The rows of R fall into 4 groups, and each row is roughly a mix of its group's hidden directions; one row fits no group.
R, 133 rows:
[[-15  12 -12 -10 -15  14  15   2  -8  -8]
 [-10 -10 -17  11  -4  16  -5 -17 -14  -2]
 [ 11  12   0   1  -1  -5  -9  -6  22  22]
 [ -4  -8 -20 -19  15   5  14  -9  -6   1]
 [  5   6   2  10 -17  -8   3 -17 -14  19]
 [-18  -6  -4 -24  -7  13   5   8   7  -6]
 [  5  -7 -16 -12   6   2  17 -15 -16   8]
 [ 18  -7  -5   1   6 -14  23   4  11  -8]
 [-14  23  -7   5 -13  10  -1   8   2 -16]
 [-13  19  -2  -3   7 -16 -11   2  19  -7]
 [ -3 -21 -20   9  -4 -20   0   1   4   6]
 [ -7  14 -11   2 -10 -18  14 -19   3  -3]
 [ -2  16 -20   2   3  16  17   8  10  -3]
 [-11   8 -17 -10  -1  11  24  -7  -6  -7]
 [ -4  -7  30  -3   6  -4  -1   9 -13 -11]
 [  2 -26 -13   8 -11  13   7  -4   8   9]
 [ -5 -11   4   0   9  16   8  13  18 -17]
 [  6  -3   5   0  -2  27 -14  -3  13  15]
 [ 12 -20   3   4  13 -13   7   2   5  20]
 [ -6  20  -1 -10   2  -9 -16   4  20 -10]
 [ 12  -3  -6  28  -1 -18   7  -1   7   0]
 [ 15  -1 -17   6  -5 -12 -13 -21   3  -7]
 [ 22  15  -6   8 -13   8   0 -17   4  -6]
 [ -5  -8  19  12  11   0  16  21   3   3]
 [ 26  -2  -1   6  12 -11  12 -13  -9   5]
 [  0 -14 -25   5 -14  -1  15  -5   6   8]
 [ 21   8  15  11 -16  -1 -12   0  10  -5]
 [ -3  10 -19   3   8 -17 -11  -9  15 -12]
 [  2  -3  23   2 -15  -7  19  13  -2   2]
 [ 10   2  23  12 -16  -4 -10   8  12  -2]
 [ -5 -13  -5   0  27 -13   7  -2 -10  11]
 [ 13  15  10  18  -2  -2  -8   2  18 -14]
 [-17   7  -2   5  19  -7 -13  20   2  -6]
 [ 10  14 -12  -5  10  -5 -16 -14  13 -13]
 [  8 -12 -11  18  -5  -8  19  -8  15  -2]
 [-13  10  -7   4  -5 -24   2   4  10  18]
 [ -6  13 -20 -16  -5   5  15  11 -12  -3]
 [  6  -6   6   5   9 -22  -4 -24  -7  -6]
 [  8  -1  19   2 -10   8  27  -1   7   1]
 [ 10   8 -15  -7   6  -7 -20 -10  18   0]
 [ 14   9 -16  -6   2 -10 -14  -3  12 -19]
 [ -3 -13   5   2   1  24  -8  -1 -15 -18]
 [ 11  -8   9  -8  -9 -13   6 -14 -23   7]
 [ 19  13  10  -3   0  12   4 -20  -5 -12]
 [-13 -21 -13  15  -9 -11  13   0   5   4]
 [-10  -2 -21  10  -2 -16  -7 -10   5  17]
 [ -3  -7 -18  -2 -14  20 -16 -10  -1   4]
 [ 15  -7  -9   2  12 -17 -19 -11   0 -10]
 [ 15  22  -2   2   2 -16  -2  -9 -13 -13]
 [-12  -2  -9 -21 -12  17  16  -6   0  -2]
 [  9   4  -7   8 -12  -3  28  -8  14   4]
 [  0 -13   7  -4   0  10   0 -26   7 -18]
 [  1   7  -1 -16  -1   6 -22   5 -17  16]
 [-18  10  -6   9  -9   6  22  -8 -10  -6]
 [ -5 -13   4  18  -5  10  -7  -8  20  14]
 [-17   4  11 -22  12  10  -3  14  -6   1]
 [-10  11  12   9 -10  21   4  -9  13  10]
 [ -4   0  24 -11   2  20  -3   6   3  14]
 [ 12   5  -6  -2  -2  -9 -21   1 -17  18]
 [  6 -19 -12  12  10  -7 -15 -11 -10   6]
 [ -5 -11  -6   0  11 -12  -2   1 -25  17]
 [ -4 -12  -8 -21   3   6  23  -8  -5   4]
 [ -9 -19  13   3  -6  -2  -7 -13 -19 -12]
 [ -9   4   0  15   5 -20 -16  -5  16  10]
 [ 24  -5  17  13   1 -10  -9  -5   9   4]
 [ 27  -9   0   0   6 -11   6 -11 -12  10]
 [ 16  -6  -7   3  12 -12 -26  -1  -6   0]
 [ 14   2  -6  23   0  -4 -19   2   1  16]
 [  2   9  11  -4 -11 -14  17  23   0  -7]
 [-27  -1  -1   9   8  15  10 -14   0   3]
 [ 31   7   1   1 -14   3  -2  -9   3  -6]
 [ 19   6   7  11   9  -2   7 -10  21 -10]
 [  4  13 -19   0  14   3 -15  -1  10 -17]
 [  9 -21  18  11  12   9 -12   2   6  -5]
 [ -8  -2 -19  13 -14  -9  14 -12  10   7]
 [  6   1  -2  -4  -7  17 -10  24  -7  16]
 [ 10  -2  -2  18 -19  -3   9 -22   1   5]
 [  3  -4 -23  -6  13  -2  -8  -8 -21   8]
 [-10   0   9 -18 -16 -10   2   9 -10  18]
 [  1  -3  -9 -14   8  -5 -14 -22   3 -18]
 [ 20 -12  -8 -19  16  -8   1   7  -2  -6]
 [  8   8 -26  -8  -6  10  14   4   7   9]
 [-16  -6   6  17  19  -4 -13  -7  10  10]
 [  4  -7  17  -1  16  -4 -14  12 -16  12]
 [ -3  -4  -2   2  -2 -24   5  22  11 -12]
 [  4   5  10   3 -31   6 -13   4  -6   4]
 [  1   1 -23   7  -1  -3 -20 -18  -6  -4]
 [ -2 -19   8  -7  11   7 -12   9  20   9]
 [-13   8   6   8  -6   7  -5 -10 -24  16]
 [ -1   7  -8 -25  -7  11 -16   5 -11   8]
 [ -6  -9  19 -16   1   3  17  10 -14   1]
 [ 22   5  -6 -16 -13  -3 -11  10  12  -5]
 [-13 -15  12   2   9   4 -14  -7  20   9]
 [ -5  -2   2 -21  10  -5  10  24  -6  -8]
 [ -2 -12  -9 -11  10   6  19 -20  -4  11]
 [-18  24  15   2   6  -3  -7  -3  -7 -10]
 [  0 -10 -15  -3  -5  31  -2   2   2   8]
 [ -3   7 -27   2   8  15 -15   1   8   4]
 [ -4  -3  19  -4 -10   2  10 -20 -16  10]
 [ -3 -12  -3 -12  -8 -26   8   9 -14   3]
 [ -3   2 -17 -23   3  -7   3  -3   5 -22]
 [ -6  25 -16 -11  -6 -15   4  -4  -7   3]
 [-25   9  -9   5   8   3 -14 -11   6 -12]
 [ 24   0  -2  -2  20 -11   5   3   8 -12]
 [ -7  -2   7  -5   7   8  21  -7  24  -8]
 [ -1   4  14  -1  -7  23   0  -4 -23   3]
 [ 17  -6 -16  -4   9  -8 -23   1   1  -9]
 [ 22  -8  -6 -10 -14   1 -10   3 -18   9]
 [-15 -18   4   7  -2  22   6  -2 -14   6]
 [-14  15   1   7   9 -23  -1   4   3 -16]
 [ 13  -1 -14 -21  -6   1 -18   4 -14   2]
 [ -1  30 -10  -1   1  -5  -3 -17  -3  -6]
 [ -1  12   8  -4  12 -12  17  -2  19  14]
 [-16  16 -17 -13   4   2 -13  12  -8   5]
 [ 17  -7   2  -3 -13  -6  -7 -16 -20  10]
 [ 12   9  -7  13   3  -7   8 -23   0 -18]
 [ -9 -29  -1  -1  -3  12  -6  15  -2   8]
 [ -7   1 -13   6 -22  12   6  -8 -19   8]
 [ 12   4 -16  -7 -24  -2  15   8   7  -2]
 [  3   3   9  -3   1 -24   4  23  12  -4]
 [  0  -2 -16   4   9  -4 -28  -4 -14   8]
 [-14 -10  -4 -21  12   0  -3  19   7  -9]
 [  9   7 -15 -22  13 -12  -2   5 -10   9]
 [ -1   4 -17  -5   5   4   9 -13  27   5]
 [ -4   5  17  -7  12  13   1  14 -13 -18]
 [ 21 -10 -11   1  14  -2  -2  -9   5 -20]
 [ 21 -10   3   2  -6  -1 -16  -2 -19  14]
 [-20   8  16  -4   3  -6   9  22  -5  -2]
 [  2   7  -9  -7  18   5 -25   4 -10 -10]
 [ 10  23   1   1   5  15  18   4  14  -4]
 [  6 -15   0   4   6  -5  11  -8  14 -26]
 [  0  -8  -3 -15  17 -11  -4  -6   4 -25]
 [ 10 -20 -11   9   0   8  15  -5 -12 -15]]

In each list below, four rows fit none of the groups, and each other row fits one group, some only roughly. Which are they? Name them in the order they come.
  * J644: [  2   4 -22   4 -16   1  22  -9  -6  -1]
  * J361: [ -8 -18  25  -2  -3  -6  -7  11  10   8]
  * J923: [ -6 -24 -12 -14   4  -4   7   6   4 -18]
  * J695: [  1 -11 -22  12  -7   8  -2  -8  16  13]
  * J116: [-5 10 -2 28  7 -8 -1  4 16  7]
  * J696: [  6 -12 -17  15   5 -16   0 -13  -9  11]
  * J179: [-11  16  20   7 -11  13  13   5  -2   8]
  * J476: [  4  18  10  -7   8  -9 -15 -10 -14 -15]
  * J775: [ 28 -12   6   2  -2   9  -1   9  -3  15]
  * J184: [-20 -13  -5  12 -14   0   3   3 -16  13]
  * J419: [-5  8 13 15  7  9 -4  4 24 14]
  * J797: [ 10  12   5  22 -15  -5 -13   1   3  14]
  J923 J179 J775 J797
  * J898: [ 12  -4   6   7  -2 -14  -2   7 -26  14]
  * J672: [  7   5  12   1 -17   0  -1  -6 -29   0]
  * J78: [ 18  -8 -18 -17  -7   6 -11   7  -2 -10]
  * J632: [  9 -11   6  -1  10 -11   1  22  -5  20]
  * J154: [21 -3 16 -9 19  7 -5 -6  9  5]
  * J215: [ 17 -23  -3   6  12 -13   2   9  10  -2]
  * J623: [  5   3 -16  -4 -14   3   4 -23  17   3]
  * J151: [ -4 -10  16  12   7   5  16  13   1  18]
  * J816: [ -1  18 -15  14  -5   2 -22   0  -9  -4]
  * J705: [-18   7  11  -5 -13   1   4  23   6 -10]
  J672 J632 J623 J151
  * J448: [31 -4 12  1  3 -9 10 -3  6 -1]
  * J104: [-13 -21  -3  12  -5   5 -20  -2   7  11]
  * J692: [ -6  10  15  15 -27   3   1   3  -6   6]
  * J809: [ -7  15  -5 -18  -3   6   8   6   1 -25]
  * J783: [  5 -19 -18  11   1   9  10   9  17   5]
  * J548: [ 13  -6  -2  -1 -12  11 -23 -16  -7   8]
  * J305: [ 16   0 -23  -8   2 -11   9  -2 -16   8]
  * J18: [ -5  -8   8  -4  16 -15  16  21  -3  -3]
  * J553: [ 16   6  16   3   1 -15 -17 -13 -10   6]
  * J444: [ -8  -7  17   4   1  -6  26 -14   2  -8]
  * J331: [ -8  14  -6 -15  13  16  15  11   3  -9]
  * J812: [-12   2  13  -3  -6 -13  -8  25   7  11]
  * J189: [ -3  -2  -6  -6 -12  23  13  14  11 -11]
  J809 J305 J553 J331
  * J919: [ -4   9 -13 -12 -20  11  16  14   2   1]
  * J157: [  8  21   5  -3   1  -1 -20 -12 -16  -2]
  * J288: [ 13 -14  -2 -17  16   0   5 -10  18  -2]
  * J277: [  2   1  -3   2   4 -10  -9  -8  23 -24]
  * J228: [ 28  -6 -20  -2   0   4   5  -6  10   5]
  * J519: [  1  -6  19   8  12  -2 -10  -7  11 -22]
  * J631: [ -5   9  -3   8 -15  17  -3 -25   5   7]
  * J913: [ 20   1 -11   9  12 -15   6  -9  -4 -17]
  * J82: [-10   6 -11 -14  16 -10 -10  -8   7 -18]
  * J445: [ -6  -7  -4  22 -23  -4   5  -1   1  15]
  * J643: [  1 -16   4   7 -18   3  14 -11  -9  18]
  J277 J519 J445 J643
  * J86: [  3  -3 -27 -15 -12   6 -10 -10   4   1]
  * J834: [  0 -10  -1   4  26  -4 -16  -6  16   4]
  * J412: [-10   2  11  -5   9 -16  20  17  -9   1]
  * J929: [ -6 -11   0   8  12  -7  -3  25  -8  16]
  * J173: [ 11  -2 -13 -19  -7   4 -16 -15  -5 -13]
  * J524: [ -3  -7  -8  -6  22   8  -2 -12  23  -3]
  * J95: [ 15  18 -11   2  -7   7  18 -10   0 -12]
  * J337: [  5  10 -14 -20  17  -6  -8 -16   2  -6]
  * J781: [-19   8  14 -11   2  -3  23   7  -5   6]
  * J770: [ -3   1 -18   7  22   3  -2 -22   2   5]
  * J906: [ -2 -22   0   5 -17   4   0  17 -15   7]
  * J865: [ -7  22  -9 -17   8 -11   2   6  12  -8]
  * J175: [ 19   3  -5   9   0  11  18 -14  16   0]
  * J654: [-16   3  17  -3  -1  25  -6   2 -11  -6]
  J86 J929 J337 J865
  * J113: [  2  14   2  -2   3   4 -10   5  32  -2]
  * J575: [-15 -21  11   1   4   6  -9   8 -16 -11]
  * J543: [ 14  17  -7   7  -5  11  10 -16  11 -12]
  * J836: [  6   0  -9 -17   5   2  29  -2 -11  -1]
  * J187: [ -1   8 -18  -9   6 -14  -2  12  22   7]
  * J800: [ -1   3 -21  -1  -4 -11 -24  -6   8  12]
  * J719: [-26  -4  -5   2 -14   4  12  17   4  -4]
  * J782: [ 17 -11  14   3 -16  -2 -16  -7  -1  13]
  * J801: [-16  -4  10  -3  -1   4  17   6  -1 -25]
  * J658: [-19  18   6  14 -15   9  11  -2   5  -4]
  * J803: [  9   0   3 -13  10  -6  25 -11  12  -9]
  J113 J187 J801 J803
  * J761: [ -9 -12   2 -13 -10  10 -25   0   9   6]
  * J996: [-26  15   4  15   2   7   4  -3  11  -5]
  * J753: [-31  11  -8  -5   8  -9  -3   4   0  -3]
  * J261: [11 11 27 -6 18 -4  4  3  3  1]
  * J838: [  9  11  21   7  13  17  -8  -5 -10   6]
  * J754: [28  3 14 12 -7 10  4 -3 -4  7]
  * J190: [ -9  -8   3   5   9 -10 -28  15  -2   6]
  * J665: [-10 -12   6   1   2  11  14  21  -8 -16]
  * J400: [-11  19 -19   9   3   5 -18   4  -2 -11]
  * J501: [  3   4  -4  13 -17  24  -3   6   7  15]
  * J737: [  2 -15 -10   8  15 -14 -12 -17   9  -7]
  * J669: [ 15  -2 -16  -7  -3 -19  -8 -16  -3 -12]
  * J668: [-14  -8  13  14  10  -8 -20   4   5  11]
  * J579: [-12  -2   7 -21  13 -12  14   5  -6 -13]
  * J909: [ 19  -3   3   0  10  -2  25 -15   7  -1]
  J753 J838 J754 J737
  * J604: [ 15  13  -8  -4   8 -16 -17 -10   9  11]
  * J626: [ 10   1   2   9   4 -19  -2  14 -24   5]
  * J469: [-15  -9   2  23  -7  -6  -2 -11   1  19]
  * J290: [ -6   2 -13   0   6   9  -3  -3  25 -21]
  * J397: [-13 -14   0   3  -3   7  17  16 -20   1]
  * J314: [ -1  -4 -29   2  -7   4  14 -15   9   0]
  * J222: [ -6  24   4 -18 -12  -3   6  -2  -7  13]
  * J460: [ 6 31 12 -4  2 -7  3 -4 10  6]
  * J310: [  7  25   4   0 -17 -11  10   1 -13  -3]
  * J12: [ -1   4   8  -1   5  23  -4 -13 -16 -18]
  * J939: [  2  -8 -15 -16  12  13  19   0   8   8]
  * J201: [31 -4 11  5 -5  6 -1  1  0 14]
  * J522: [ -9 -17  -4   4   8 -14   9  19  -8 -13]
  J469 J397 J939 J201
  * J959: [  1 -19 -13  17  -2 -10 -11 -18   5  -1]
  * J616: [  9   1 -17 -13  11 -18   0 -19   5  -3]
  * J477: [ -6  -6 -18  -2   1  25 -10  -4  15   1]
  * J974: [  1 -14   7  17  -3  21  16  -1   9  -7]
  * J15: [-25  -2  -2 -17  13  13  -4  -6  -8   1]
  * J369: [ 16  -5   6  -5   6   0  26 -12  12  -6]
  * J666: [ 11  -8  20  15 -12   7   5 -16  10   3]
  * J360: [-21  17   3  -4   0  -4  -2  -9  18 -13]
  * J79: [-19  -7   5  -7 -13  18   0 -14  10  10]
  * J976: [ -2   0 -15  -7  24   6  -3 -10  16 -12]
  J616 J477 J15 J360
  * J660: [  1   6  -9 -15   6  12   0  11 -27   4]
  * J810: [ -5 -22  11  -2  22  -9   1   6   1  12]
  * J833: [ -4  15  13  -5 -13   0 -20  12 -15  -4]
  * J415: [ -5  -4   4  13  27 -12  -6   8  12  -6]
  * J638: [ 11  -2  -4   4  22   4 -12  22  -8  -2]
  * J908: [-11  -9   0  23   3  15  12   3  -3  16]
  * J854: [-13  11 -20 -12  10   2  10  -1  17   5]
  * J506: [ -2  -4   0  -5 -19  20  -5 -19   8  11]
  * J888: [ 16  -6 -24  -6  -5 -10  -2  -1   5 -18]
  * J155: [ 16  14  -8 -15   2   6  -7  -7  19 -12]
  * J921: [  2   6  -1   8  -2   7  -8 -28  -6 -19]
  * J4: [  9 -24   9  -3   3  10  17  12  -8  -6]
  J660 J638 J908 J854
